(in the rows, 128 means zero)
Each row of T is roughly a mix of the hidden directions of one of several groups.
T, 180 rows:
[[112  85 137 143  78 182 105  86  96 143 134 112 151]
 [167 189 112 121 147 170 161 127 114  99 145 101  90]
 [160 106 110 195  82 111 157 104 106 154 107 108 134]
 [141 130 110  80 146 147  70 108 100  94 102 171 106]
 [137 111 146 144  91 132 165 105 155  84 157 147  65]
 [127 182 101  72 109 164  99 118 160  93 113 128 146]
 [114 156 194 105 149 109 142 149 177 147 100 158 147]
 [134 180 139 197 131 130 120 120 142 137 110 144  69]
 [136  89 100 142 144  61 125  97  94  87 115 142 100]
 [164 154  66  93 124 139  70 107 148 112 111 120 141]
 [ 90 113 180 148 121 137 138 172 111 142 129 132 196]
 [127  74 116  91 115 136 159 170 116 100  75 127 160]
 [ 83 136 140 176 125 129 138  69  97 155 111 156 164]
 [118 151 161 165 130 144 144 187 163 150  92 137 173]
 [132 182  96 107 144 169 138  89  89 114 121 113 174]
 [145 162 138  97 141 122  99  80 136  92  62 140 106]
 [145 103 108  98 164 163 158 141  85 101 177 137 164]
 [131 191 133 130 128 158 127 194 156 164 145 136 148]
 [ 58 117 126 103 110 118 110 160  98 154 157 156  88]
 [139 139 131 156 116 166 118 169 168 164 122 152 193]
 [114 136 153 105 140  70 128 141 199 136 128 137  84]
 [118 143 110 202 119 101 133 164 158 174 134 134 100]
 [152  79 153 172 129 150 186 109 171 113 122 138 116]
 [129  70 127 158 133  78 100 111  97  91 140 153  94]
 [111 143 123 126 178 100  70 124 157 127  88 126 178]
 [128 129 110  94  89 192 152 101 109 116 167 134 168]
 [ 92 122 124 196 122  89 136 144 132 163 146 175 152]
 [179 114 130 150 144 105 174 140 168 164 136 136  76]
 [127 127 171 119 125 133  73  84  60 130 134 150 132]
 [ 87 108 196  98  97 163 153 158 120 110 115 120 115]
 [142 140 166 147 157 183 161 101 156  83 163 116 119]
 [ 95 152 126  99 176 116 144 163  69 106 128 122 170]
 [163  89 122 110 105 160  84  90 114 125 142 142  69]
 [118 152 111 159 142  41 131 123 157 154 126 141 100]
 [ 87 123  52 151 111 137  98 140 133 110 176 118 130]
 [104 107 137 112 151  50  87 154 144 156 110 146 137]
 [125 165 137 105 126 115 129 163 204 161 125 122  84]
 [137 109 141 172  71 168 147 122 150 114 169 124  84]
 [158 122 157 127 149  85  76  77 122 137 132 138 178]
 [136  80 116 136  74 139  93 163  78 109 144 120 157]
 [113 118 168  66 136 121  84 106 103 112 106 164  94]
 [139 118 112 116  91 182 164  76 100 130 173 150 137]
 [104 125 154 106  93 151 181  95 110 118 128 138 193]
 [152 129 101 143 164 158 169  71 140  98 107  89 104]
 [174 116  98 132 183 116 101 128 104  89 109  89 160]
 [144 113  94 161 129  99 157 129 176 148 119 131  57]
 [102 117 158  87 100 137  84 160 125 120  84 181 137]
 [171 103 109 176 104 170 130 100  83 107 134 145 161]
 [121  92 180 110  82 144 173 137  87 118 155 157 124]
 [108 150 111 130  64 165 105 116  97 137 140 132 188]
 [163  90 193 125 131 137  81 128 121 127 143  94 167]
 [ 74 170 138  51 153 125 117 142 110 131 122 135 134]
 [ 85 126 101 109 150 106 107 142 203 126 148 104  96]
 [102 120 154  58 135 138 151 102 102  68 115 134 127]
 [164 141  66  94 124 138 112  96 113 118 141 120  68]
 [ 99 151  93 158 165 102 104 106 191 140 123  97 110]
 [158 172 157 126  96 155 160 161 154 133 151 166 172]
 [ 86 105 164 130  99 147  71  94 109 117 174 115 116]
 [137 160  90  94 141 163  87  91 144 105 128 100  78]
 [155 138  66 105 114 167 112 133 102 130 157 103  76]
 [101 194  91  87 168 114 138 140 159 109 134 139 108]
 [119 105 132 140 128 146 129  68  78  71 155 109 104]
 [164 157  95 100 152  83 113 117 169 122 117 111  73]
 [121 102 117 112 111 196 133  91  93 120 149 156 175]
 [123 139  95 110 133  90 127 160 166 140 133 129  48]
 [151 111 137 130 120 170 209 144  86 104 129 143 128]
 [164 176  86 136 157  99 105  81 154 129  89 134 123]
 [120 133 109 102 137  70  95  56 117 100 129 134 109]
 [136 131 139  68 159 160 101 117 129  73 116 131  79]
 [171 120 131 103  84 125 152 140  62  99 124  91 148]
 [171 141 129  93 116 163 140 131  86 125  90 163 182]
 [105 158 145  89 158  94 113 113 165 164  88 164 157]
 [146  84 162  97 108 129 121 157  74 116 115 149 181]
 [148 112  88 161 131  69 111  94 125 170 102 166 125]
 [111 151 146  76  82 128 107 103  63 137 153 111 128]
 [ 84  99 135 127  82 125 105 105  66  95 161 136 126]
 [121  63 142 116 112 190 154 106 118  92 152 124 109]
 [175 107  99 150 126 124 162 127 175 127 127 131  58]
 [ 77 143 100  52 135 144 138 131 111  88 150 137 119]
 [118 165 111 149 146 112 150 136 186 126  59 151 141]
 [175 138 150  77 149 176 115 103  85 138 141 109 156]
 [102 117 142 170  78 185 109 147 125 150 157 123 168]
 [135 123 110 100 138 144 103 117 138  67 145  52 133]
 [113  81 165 130 108 109  91 193 161 130 136 119 102]
 [150  99  89 103 102 171  95 115  78 119 175 137 128]
 [155 158  93 188 118 177 145  99 128 159 115 154 115]
 [114 122 143 141 101 182 182 125 107  75 163 134 110]
 [ 95  53 148 119 108 117 133 160  99 165 158 142 141]
 [166 132 134  76 150  76  82 134 148 119 134  92 101]
 [137 165 133  93 150 130 153  75 119  63  97 133 112]
 [107 134 170  64 113 122  88 125 133 124 166 113  80]
 [152 124  78 175 159 114  65 139 124 125  93 123 146]
 [100 138 133 150 151  53 181 139 153 152 128 148 120]
 [130  87  96 109 141 130 119 105  94  66 131  74 108]
 [ 97  92 199 127 117 104 106 161  90 148 142 118 107]
 [148 101 114  69 122 189 134 105 104  88 140 115 105]
 [ 81 125 183 125  99 133 172 176 139 150 161 125 118]
 [141 114 153 127 117 139  58 116  85  99  98  82 139]
 [144 108 189 124 108 187 169 111 164 145 144 126 122]
 [135 120 124 204 164  94 119 134 102 159 108 168 121]
 [160 122 129 116 149 145 174 143 195  88 105  98 112]
 [160 168 103  68 145 181 153 120 111 142 113 148 105]
 [149  76 126 179 105 176 134  87 143  94 137 115 116]
 [108 114 157 156 158  88 124 125 161 165 174  76 141]
 [142 162 144  72 148 107 122  97 130 120  76 170 159]
 [150 105 120  78 146 163 147 100 151  84 140  96  81]
 [119 174  96 177 130 112 119 153 194 103 149 143 127]
 [104 152 135 158 124  56  89 130 126 171 117 166 128]
 [ 72 133 147 126 107 146  97  85 109 102 158 120 184]
 [169 175 111  93 156  78 109 138 151 111 101  95 147]
 [119 178 125 108 107 174 118  86 131 147 129  95 184]
 [189 148 102 151 194 104 122 102 144 115 105 122 144]
 [177 116 104 172 159 102 124  86 107  73 131 144 130]
 [105 162 129 106  86 160 102 149  91 126 170 108  78]
 [ 98 137 128 117 164 128  80 117 184 144  99  78 151]
 [130 156  95 182 125 138 136 158 144 140 107 181  77]
 [193 150  94 120 153 105 107 119 154 166 105 107  90]
 [ 94 181 128 132 119  93 129 147 180 157  91 168 137]
 [168 155 120 139 102 119 112 140  73 110  96 160  73]
 [125  86 143 163  65 173 102 105 118 113 139 128 163]
 [100 134 126 212 121 137 156  90 131 150 148 118  97]
 [ 78 164  72 119 121 150 131 114  93 167 158 154 130]
 [165 153  63 151 160  75 104 121 153 144 129 134 117]
 [ 79  97  87 129 151  70 103 156 123 145 140 148 159]
 [101 104 182 114 150 122 171 107 100  74 157 141 143]
 [162 120 126 174  99 118 110 186 156 112  95 111 170]
 [114 156 106  72 149 102  91 132 178 166 109 152 141]
 [141  77 159 167 105 138 161  95  79  92 132 114 111]
 [121  84  99 164 106 133 157 125 111 171 159 138 187]
 [168 134 136 107 154 162 165 102 128  87 117  90 181]
 [164 121 153  70 135 129  59  93 106 123 131 121 121]
 [101 177 118  60 172 137 109 125 140 120 100 113 153]
 [116 131 126 117 148 159 137 128 156 181  86 105 196]
 [137 160  90  75 161 144 158  83 137 107 128 119  83]
 [109 132 135 175  91 140 170 103 139 167 143 118 188]
 [ 67 132 128  75 141 108 133 128 187 123 143 145  97]
 [127 113  83 121 103 155 171 155 144 135 171 103 184]
 [147 129 155 116 172  89 164 198 138 126 133 114  98]
 [150  89 139 155 133 117 198 173 167 119 136 105 128]
 [156 109  82  84 112 147 112 103  76 117 147 157 165]
 [133 191 114  61 166 140 133 133 102 109 104 130 145]
 [157 130 151 167 139 196 113 114 183 133 151 112 113]
 [142 133 158 122 134 120 180  82 142 129 179  71 133]
 [ 81 128 110 150 130  98  85 139 185 157 131 150 169]
 [ 70 167 132  73 136  90 115 117  98 119 132 111 162]
 [ 62 177 110 137 162 134 122 110 177 151 132 107 121]
 [112 167 149 103 103 160 168 113  97  77 172 121 110]
 [146  96 149 119 124 180 146 117  93  96 144  96 187]
 [155 184 110  84 138 118 146 175 141  88 137 165 118]
 [ 86  92 142 163  98 106 157 148 150  96 172 165 110]
 [115 119  81 187 112 127 157 151 169  93 132  91 113]
 [111 117 173  96 133 149  87  75  79 143 143 151 146]
 [186 110 152 173 118 127 133 119 166 101 156 166  93]
 [ 85 141 132  97 129 103  68 155 152 184 118 107 127]
 [157 116  77 150 134 141 141  86 143 143 192  94 145]
 [140  84 171 152  90 172 146 119  99  82 139 100 124]
 [135 132 113 183  96 116 154 138 165  93 169 157  85]
 [106 165 112  99 142 113 127 141 160 126 130  93  48]
 [159 168  95  79 129 167 136  96 122  92 167 119 149]
 [145  99  84 118 143  76  81 131  93 157 143 152 160]
 [157 104 191 107 150 112 151 143  77 129  90 128 156]
 [ 99 131 160  73 127 138 176 164 157 119 173 112 115]
 [141 105 157  56 129 106 156 171 133 105 137 152  96]
 [ 74 173 100 108  95 100  74 136 112 127 141 126 155]
 [171  99 142 179 140 122 134 104 114  69 156 166 132]
 [ 98 104 118 119 140  55 101 126 129 109 128 130  66]
 [100 130 147  79 101 178 155 133 117 183 112  91 132]
 [186 111 140 134 158 156 161 116 108 117 131 109  61]
 [ 84 103 205 116  99 138 159 136 110 141 138 112 154]
 [107  77 119 164 126 104  91 135 133 155  67 139 161]
 [128 115 112 138 109 180 115 106  44 116 140 109 145]
 [111  89 159 137 124 150 164 134 112  88 138 102 197]
 [115 152 175 100 164 121 168  85 151 102  97 119  91]
 [122 143  98  58 147  91 132 164 155 104 142 158 101]
 [144 145 132 132 141 111 114 116 174 103  79 102  58]
 [131 149 145 132 144 133  97 114  84 127 160 102 208]
 [ 93 100 163 107 141 148 117 114  56 107 159 103 108]
 [123 108 131  72 106  56  96 125 124 152 116 117 161]
 [ 84 163 152  75 135 139 175 105 137 100 132 158  97]
 [102 146 151 115 153 128 122 168 184 116 152  63 139]]

Each list below has one row that fits no group; the rest each fit one group, if only roughly. Name that row.
- K_90: [123 129 119 195 108  87 139 189 131 162 125 130 148]
- K_56: [137 128 132  97 118 191 120 154  96 136  99  65 148]
- K_99: [141 179  97 106 111 168 144 121  59 122 127 156 139]
- K_630: [ 74 150 153  83 117 108  85 146 161 150 113 167 128]
- K_837: [129  76 169 129 112 147 179 138  98 123 154 118  76]
- K_507: [161 184  75  97 123 119 138 107 135  91 131 160  95]
- K_290: [ 89  71 122 147  96 142 149 162  80 103 135 145  99]
- K_97: [ 85  97 131  76 109 165 145 176 131 130 150 142 168]
- K_909: [158 142  95  83 167  76  99 150 138 167 103 140 131]
- K_345: [157 125 148 159  79 186 155 100  83 119 138 114 114]
- K_701: [ 64  95 139 116 128  87 142 138 145 129 152 146  69]
- K_795: [105 106 170 170 118 102 119 108  95 179 172 145 149]
 -> K_56
- K_918: [131  88 200 175 117 111 153 156 134 160 121 133 140]
- K_294: [132 181  98  56 143 131  95 105 117 119 109 138  99]
- K_468: [118 159 115 101 143  86  73  83 113 153 134 146  85]
- K_805: [101 190 127  88 132 177 170 133 129 119 139  92 112]
- K_268: [ 77 115 175 154  96 101 121 173 153 134 140 163 152]
- K_734: [123 142 105 132 126 144 155  47 132  95 128 126  76]
- K_890: [143 152 113 124  94 176 165 122 130 102 184  79 127]
- K_60: [149 104  89 137 130  76 149 159 141  99 162 147  74]
- K_251: [152  80 153 149 116 159 176 169  92 122 128 163 152]
- K_761: [130 156 111 138 119 192 178 165 114 106 175 128 133]
 -> K_268
- K_634: [143 111 151 118 153 149 150 109  98  68 111  71  96]
- K_721: [103 113 193 168 133  65 123 147 155 126 143 137 125]
- K_331: [125  68 169 174  97 144 161 120 108 138 150 103  99]
- K_51: [140  74 109 167 118  84 149 130 128 107 160 138  71]
- K_424: [154 162 173 110 156 133 124 108 124 108  68 128 180]
- K_82: [103 155 159  77 106 164 154 126 101 154 125 113 184]
- K_582: [113  78 157 157 107 141 147 155  89  84 166 155 109]
- K_924: [124 158 179  84 138 155 104 121  74  90 134 135 100]
- K_506: [138 118  96  70 104 164 137 118 122 109 194 114 104]
- K_309: [124 139  80 175  94 159 146 151 131 154 156 133 184]
- K_846: [ 92 167 158  65 139 136 166 128  99  99 150 105 116]
- K_921: [123 129 192 161 136 130 127 172 140 170 113 129 181]
 -> K_721
- K_184: [ 93  88 126 159  95 120 140 166 102 170 173 161 134]
- K_714: [105 133 142  85 148  91 145 137 183  74 137 136  92]
- K_227: [151 102 115 155 107 153 167 177 111 120 152  78 169]
- K_84: [110  95 158 105  80 144 107 165 111  95 143 164 174]
- K_756: [100 145 137 117 138  92  61  78 145 138 123 152  89]
- K_481: [127 150 147  67 122 122 112 166 137  84 116  68 136]
- K_38: [ 94 142 100  95 131  99  94 119  78 185 108 153 123]
- K_624: [117 178 106  99 136 158 156 140 100 108 101 124 194]
- K_875: [130 132 151 165 140  91 121 199 148 139 128 153 178]
- K_952: [122 157 124  61 144 156 129 137 174  78 108 127 101]
- K_317: [110 134 164  94 161 152 164 141 109 116 145  88 190]
- K_445: [158  83  77 172 146 133 143  76 126 148 148 151 123]
 -> K_38
- K_296: [ 98 113 140 105 102 172 148 168 103 166 147 120 185]
- K_211: [146  72 167 112 128  76 116 101 159  88 122 140 107]
- K_893: [160 159  83 143 124  77  94 142 162 138 104 132  82]
- K_737: [116  63 170 170 108  83 139 133 151 146 143 151 120]
- K_502: [107 125 145 120 153  55  95  93 151 173 139 142 113]
- K_153: [121 104 158 153  93 148 173 166  94  87 168 147 125]
- K_960: [106 141  88 192 116 116 112 102 156 178 136 159 146]
- K_726: [164 146 130  79 164 106 113 180 108 149  97 137 168]
- K_61: [128 136 141 102 175  85  60 130 145 126 125  85 147]
- K_768: [142 153  92  66 161 147 117  73 153 106 120 149 139]
- K_403: [116 160 174 173 131 126  82 140 144 164 102 126 176]
- K_473: [111 149 105 115 136  59  99 146 173 165 117 133 162]
- K_609: [157 147 128 114 159 167 180  72 116 106 111 106 160]
- K_546: [108  75 155 106 150 104 196 143 151 115 150 122 104]
 -> K_296
- K_183: [129 117 116 122 144 156 131  80 135 121 125 107 217]
- K_77: [127 163 126 109 169  67  69 144 160 134 114 123 116]
- K_292: [ 71  98 163 107 155 148 166 157  92 127 128 126 169]
- K_685: [107  76 155 170  99 163 165 107 100 149 105 152 143]
- K_253: [151 137 101 190 144 105 132 141 126 174  78  90 128]
- K_567: [ 88 177 122 109 124 124 159 159 106 129  90 165 178]
- K_432: [118 104 150 172 107 182 162 117 135  82 162 150 154]
- K_901: [131 125 122  52  98 173 140 129  92 141 157 136  98]
- K_880: [136 171  83 124 143 109 170 131 156  80  90 110 157]
- K_94: [151 136 122  59 161 150  98 167 140 125 111  82 142]
- K_125: [133  88  89 190 128 116 138 160  99 171 141 146 155]
 -> K_253
- K_927: [105 140 110  54 131 103  88 145 146 154 111 139  87]
- K_448: [155 102 107 138 135 173 199 115 120 107 162  94 129]
- K_801: [101  93 189 153 105 145 168 120  83 100 136 136 148]
- K_307: [152 121 146  87 155 101 142 169 149  54 125 116 117]
- K_32: [106 106 159 113  87 164 191 129 140 128 153  86 151]
- K_436: [143 168 114  77 161  96 107  79 143  93 103 108 129]
- K_876: [118 101 102 159  67 125 104 151 109 175 147 125 171]
- K_329: [ 88 178 151 129 113  97 109 188 153 134 100 112 152]
- K_898: [101 109 163  89 135  71  71 102 108 132 148 141 120]
- K_767: [121 107 124  42 144  89 109 140 126 162 108 145 118]
- K_469: [126 139 119 141 147 184 186 128  98  92 126 125 180]
- K_261: [173 137  69 149 109 118 128 115  70  93 119 146 153]
- K_221: [128  80 149  92 109 164 158 151  63 129 154 119 123]
 -> K_927
- K_520: [149 125 107 144 143 138  95  56 100 114  93 174 134]
- K_539: [120 104 101  69 114 138 136 175 122  74 137  90 112]
- K_57: [184  99 178 160 104 128 169 140 130 101 124 132  89]
- K_133: [152 134 141 192 127 180 124  71 151 138 108 145 128]
- K_289: [115  95 115  91 137 124 123 105  43 121 112 131 163]
- K_404: [ 86 151 117 144 118 114 180 138 176  85 130 154 167]
- K_766: [106 136 107 115 150 142 129 114 101 101 185 151  58]
- K_121: [133 136 116 155 136  90 118 127 206 179 127 146 103]
- K_387: [105 134 131 123 149  86 106  75 197 126  94 142 128]
- K_170: [ 66 118 163  95 115 158 168 142  89 143 157 145 135]
- K_437: [144  89 136 142 132 170 161 105  99 121 194  99 154]
- K_207: [ 67 127 130 101  96 151 187 149 149 152 109 127 155]
- K_396: [116 170 128 105 125 197  98 112 127  97 181 122 118]
 -> K_766
- K_452: [162 103 144 119  83 167 138 172  72 131 150 151 145]
- K_629: [122 175  94  92 169 136 119  92 155 158 114  95  90]
- K_262: [177 147 111 124 133 130  63 116 135 146  81 113 171]
- K_815: [131 152 157  92 134 160 157 123 139  94 170  84  78]
- K_136: [104 122 155  72 118 168 143 129 119  55 139 115 130]
- K_671: [130 163 143  73  91 191 128 131 111  96 155 116 135]
- K_580: [139  92 180 139 148 174 170 118 154 105 143  91 155]
- K_623: [138 161 156 163 130 144 121 146 106 166 110 137 205]
- K_550: [152 170 129 102 115 168 106  78  85 143 145  84 128]
- K_245: [112  77 154 171 147 119 124 149 128 157 129 158  64]
- K_299: [169 110 102 118 107 106 113 140  82  70 167 106 103]
 -> K_299
- K_622: [153 157 100  85 136  75 109 118  99 130 114 110  71]
- K_456: [125 129 112 176 116 105  77 116 151 126 108 146 198]
- K_508: [137 180 105 104 154 118 142 140 188 155  98  96  99]
- K_992: [ 95 155 129 166 126 148 176  96 149  83 154 123  83]
- K_982: [129 164 170  76 163 134 111  95  98 120 163  90 135]
- K_343: [104 138  89 165 135  97  84 171 155 172 140 139 157]
- K_727: [160 110  71 179 140  86 163 134 155 152 115 114 116]
- K_617: [ 96 176 128  63 161 119 138  89 142 104 153 111 116]
- K_130: [129 120 111 174 161  97  98 143 142 141  80 168  79]
- K_24: [102 125 124 109 119 108  97  83 127 105 149  89  56]
- K_355: [132 145 122  52 120 122  74 124 121  84  98 127 139]
- K_10: [ 78  77 198 106 123 132 116 121 107 111 141 142 146]
- K_324: [103 124 130 113 124 118 154 191 163 149 178 142  81]
- K_871: [138 143 133  78 191  82 129 100 116 131 105  92 105]
- K_285: [106 123 124 127 161  79 162 161 191 139  96 154 140]
 -> K_617
- K_555: [ 82 150 164 106  94 184 166 137 133 111 114 145 164]
- K_145: [147 165 106 133 152  78 127 169 185 148 131 159 105]
- K_3: [111  79 114 152 115 130 168 106  65  83 136 145 135]
- K_344: [138 155 118  92 149 164 193  85 125 114 101 155 150]
- K_628: [155 168 119  79 130 114  58 121 139 110  85 127 131]
- K_584: [162 143 127 157 115  90  89 148 181 102 101 160 163]
- K_652: [122  97 194 114 144 160 108 147  84 100 128  89 143]
- K_503: [144 109  95 171 142 109 116 106  99 163 156 148 193]
- K_382: [154 155 114 144 207 119 172 141 154  97 130 113 134]
- K_78: [149 102 124 163  90 207 145 131  97 125 146 127 108]
- K_730: [109  78 173 184 105 130 122 126  83  99 153 130 136]
- K_911: [ 97 137 144  84 125 105  55 102 104  96 118 117 151]
 -> K_730
